Named moves come first, each a turn or a mirror and shown by rows before and after it. Which of them, in which order, take the first row of each pair that follows to the second? Write the first one first, as in the answered first pair.
muzot:
[15.2, 8.2, 3.1, 11.9, 3.0, -16.9, -2.6, -5.1, -11.1, -5.0, -1.7, -2.3, -7.4, -13.7, -2.6, -13.7, 17.4, -8.2, 2.2, -20.4, -0.4, -7.1, -18.4, -6.1, 9.0, -11.0, 7.3, -4.7] |-> [14.2, 3.7, -1.1, 7.5, 1.8, -11.7, -3.4, -3.8, -9.6, -3.8, -1.5, -6.1, -6.3, -23.2, -0.9, -19.0, 15.8, -6.7, -9.5, -19.6, 0.5, -15.1, -12.1, -0.4, 2.6, -4.8, 7.6, 0.9]
[1.7, -1.1, -5.7, -4.7, 12.7, -2.7, -8.8, -1.5, 7.4, -4.3, -1.8, -2.9, -1.2, -12.9, 0.6, 8.4, 1.1, -0.2, -0.3, 5.1, 0.4, -10.5, 4.9, 3.3, -5.9, -3.0, -4.7, 5.2] |-> [2.4, 2.8, -3.1, -1.9, 14.5, -5.2, -11.0, -2.8, 8.5, -3.7, -1.8, -0.4, -4.0, -5.7, -1.5, 14.3, 3.3, -0.4, 9.1, 4.9, -0.2, -1.4, 0.9, 0.7, -2.0, -9.9, -7.4, 1.2]
[8.1, 10.2, -0.2, 15.0, 5.1, -15.2, -2.8, -0.7, -3.0, 3.8, -1.7, -5.8, -18.2, 4.7, 4.9, -0.4, 18.5, -11.0, 8.7, -1.2, 1.2, 10.8, -6.1, -7.2, 5.3, -4.3, 19.4, 5.4] |-> [8.7, 1.6, -4.6, 5.9, 1.2, -8.0, -3.3, 1.3, -1.6, 6.9, -2.8, -10.6, -13.1, -12.8, 8.7, -13.1, 12.2, -6.7, -15.4, 2.3, 1.8, -9.5, 4.3, 1.2, -5.8, 9.4, 19.8, 13.2]
zuba:
[-8.1, 24.8, 9.5, -15.7, 5.1, -6.8, 14.5, 4.6, -6.7, -26.2, 11.2, -19.3, 3.8, 10.9, -3.1, 4.5, 3.9, 4.7, 3.1, -20.2, 2.8, 16.9, 4.5, -8.0, 13.4, -22.3, 10.3, -7.3] |-> [-0.6, 19.5, 16.3, -8.2, 2.0, -11.6, 9.9, 1.5, 3.9, -18.3, 1.6, -5.7, -4.8, 18.8, 3.1, 10.6, 17.6, 7.6, 18.5, -19.2, 11.2, 21.8, -4.8, -12.9, 15.2, -8.9, 5.0, -10.6]
[22.5, 2.1, 8.5, 7.5, -8.2, -18.4, -10.8, 6.5, 8.0, 2.2, 2.2, 17.4, -27.6, 0.4, 17.5, -0.3, 38.9, -17.6, 3.9, -23.2, 13.7, 5.2, -7.7, -15.1, 15.9, 3.2, -16.2, -25.7] |-> [-16.1, 2.7, 9.6, -27.3, -10.0, 22.0, 4.1, -13.8, 4.1, 9.6, 8.1, 12.2, -2.1, 4.8, 8.5, 17.7, -15.1, -25.2, 6.0, 11.9, 9.7, 9.3, 35.2, 16.3, 22.2, -12.7, -20.9, -7.5]
[6.9, -16.9, -0.7, -10.7, -14.1, -9.6, -15.0, 8.1, 16.2, 4.6, -12.9, 0.1, -8.0, -14.1, 12.9, -22.1, 17.2, 5.4, -0.1, -5.9, -3.4, -23.4, -9.6, 0.5, 12.2, 28.0, -11.8, 4.7] |-> [-9.7, -19.4, 1.4, -27.4, -14.3, 9.7, -8.8, -0.9, 14.7, 11.7, -12.3, 2.1, 1.2, -9.8, 12.4, -12.5, -10.0, 1.3, 2.5, 13.3, -3.2, -21.6, 9.2, 13.9, 15.5, 22.1, -15.2, 15.5]
zaf:
[-0.3, -17.0, 7.1, 15.9, 6.3, -11.9, -6.4, 4.2, 13.7, 10.6, -1.6, 17.8, -9.4, -8.9, -10.7, -5.1, 26.0, 21.2, -5.5, -17.9, 11.2, 8.9, -11.4, -7.1, 6.0, 5.5, -12.7, -17.1] |-> [-17.0, -19.4, -1.2, -5.8, 2.2, 14.2, 1.4, -0.4, 5.4, 8.4, 4.3, 7.2, 7.5, -25.2, -17.3, -10.1, -3.6, 18.0, -32.3, -4.3, 2.8, -5.4, 15.7, 13.8, 0.5, -0.3, -7.5, -1.2]
[8.1, 12.7, -4.1, 15.3, 8.4, -23.2, -5.5, 7.4, -6.0, -28.3, -2.6, -16.9, -3.9, -10.2, -18.8, -12.6, 29.3, -2.1, -1.8, -22.5, -6.4, 3.7, -20.5, -23.7, -4.0, -7.6, 17.5, -7.9] |-> [5.5, 1.8, -12.6, -1.1, -0.1, -5.5, -2.5, 6.4, -4.2, -23.6, -2.5, -20.0, 5.8, -30.5, -15.7, -23.8, 15.2, 2.8, -28.7, -13.3, -5.9, -20.4, -3.0, -10.2, -14.8, 4.8, 16.6, 5.8]
[-3.9, 6.6, -11.0, 6.3, 1.6, -2.5, 1.6, 0.9, -7.1, -1.9, -3.1, -3.5, -1.3, 0.2, -0.5, 2.9, 9.1, -3.2, 4.5, -5.7, -1.2, 3.9, -0.9, -14.5, 5.1, 1.7, 3.0, -2.1] |-> [-4.4, 1.0, -11.7, 1.4, -3.4, 1.2, -0.3, 1.2, -5.1, -0.8, -5.2, -4.2, 0.2, -7.4, 1.7, -1.1, 7.1, -2.0, -5.7, -3.0, -1.0, -5.3, 3.5, -10.7, -0.1, 8.7, 2.4, 2.5]
[3.5, 8.5, 1.4, -9.8, 12.4, -9.9, 8.5, -11.6, -12.6, -8.1, 13.7, 1.3, 2.6, -1.1, 2.6, 12.9, -11.1, -0.7, 14.6, 7.1, -18.1, 8.1, -1.5, -9.2, 12.5, -15.4, -4.3, -1.9] |-> [18.7, -4.8, 0.7, -0.9, 3.7, -16.2, -1.2, -5.8, 0.5, -1.2, 1.5, 11.3, -10.8, -8.4, 17.8, 1.5, 14.4, 9.0, 5.2, 2.8, -9.7, -6.0, -14.2, -16.6, 1.3, 14.7, -8.4, -5.0]
Then:
Between the rows of a pair lie 2 to 3 moves.
[-22.3, -10.8, 4.1, -20.8, -2.4, 22.8, -3.7, -3.1, 0.6, 4.5, -3.6, -0.2, 1.3, 5.9, -5.5, 8.9, -13.6, -7.5, -3.3, 16.9, 6.3, -6.9, 12.3, 13.5, 8.1, 15.7, -19.4, 5.8] |-> [-9.9, -12.2, 10.4, -6.3, -2.4, 7.2, -11.1, 0.2, 10.3, 6.7, -9.8, 10.4, -8.3, 17.2, 1.3, 12.1, 9.2, -4.2, 15.1, 6.0, 13.8, 4.1, -6.9, -0.2, 8.8, 21.9, -22.5, -8.7] : muzot zaf
[9.7, -11.0, -0.8, 9.1, -4.1, -1.3, -5.4, 5.9, 5.6, 10.5, -1.1, 8.8, -17.2, -1.8, 12.5, 9.2, 9.3, 13.5, 8.2, -12.6, 16.8, -10.2, -3.6, -8.0, -16.0, 21.1, -1.0, -4.5] |-> [8.3, -8.1, 1.9, 10.0, -3.3, -0.8, -6.0, 3.8, 6.6, 11.6, 0.0, 10.2, -18.2, 4.0, 11.3, 14.8, 10.0, 11.1, 18.1, -9.3, 17.5, -2.2, -6.2, -9.7, -10.9, 17.8, -2.5, -6.8] : zaf muzot zaf
[14.8, 4.1, -0.5, 14.0, 7.1, -4.4, 4.9, 20.5, -23.9, 1.2, 9.2, -9.1, 0.3, -15.3, -3.3, -21.2, 18.8, -3.1, -22.4, -22.5, 0.1, -13.7, -11.4, -3.8, -2.6, -15.0, 9.3, 0.3] |-> [4.9, -3.0, 20.5, 10.2, 0.4, 8.6, 3.1, -1.0, -4.6, 23.9, -7.0, 20.9, -9.0, 20.2, 7.1, 13.4, 7.9, -5.9, 31.7, 6.3, 17.8, 14.5, -6.4, 1.5, 12.6, -4.7, -13.5, -8.0] : muzot zuba
[-7.7, 11.6, -5.0, -12.2, -1.2, 12.3, 10.7, -4.2, -5.2, -5.7, 19.7, -6.0, 6.5, 2.2, -9.9, 6.9, -22.2, -6.0, 1.9, 7.6, -8.6, 11.8, 8.7, 16.5, 3.1, -26.1, 3.0, -2.3] |-> [0.8, 15.5, -9.1, -4.3, 1.3, 2.4, 9.4, 5.2, -12.0, -13.3, 23.8, -16.1, 5.4, -10.6, -11.0, -5.2, -8.5, -5.3, -12.8, -9.4, -12.2, 3.5, 1.6, 8.5, -2.9, -28.8, 11.1, -4.7] : zuba zaf zaf
[6.9, -6.1, -6.4, -2.5, -3.1, -1.9, 1.0, -3.2, 14.3, 15.9, -5.6, 13.1, -1.3, -5.9, 3.1, 2.4, -8.5, 5.8, 9.6, 13.2, 5.3, -0.1, 16.5, 8.6, 0.8, 4.3, -8.9, 14.6] |-> [6.5, 4.6, -1.8, 4.6, 3.2, -7.8, 1.3, -4.6, 9.8, 11.8, 0.8, 10.3, -3.1, 4.7, -0.3, 9.3, -6.6, 2.4, 23.9, 8.6, 0.8, 14.3, 8.3, 2.7, 6.8, -9.6, -6.0, 11.7] : zaf muzot zaf
[-3.9, 7.7, -18.9, -12.6, 3.2, -0.7, 7.1, 2.2, -10.0, -15.8, -0.1, -14.8, 15.3, -0.4, -18.7, 4.7, -26.4, -10.1, -23.8, 13.9, -7.4, -10.6, 13.2, -1.7, 8.7, -11.3, 11.6, 0.0] |-> [17.1, 5.1, -8.2, 13.3, 3.8, -26.6, -7.7, 6.4, 2.5, -10.4, -14.2, 4.3, -9.7, 17.7, -5.8, 9.4, 13.0, -6.6, 5.3, -0.2, 4.5, 0.9, -17.8, -23.7, 12.3, 2.2, 4.1, -18.3] : zaf zaf muzot
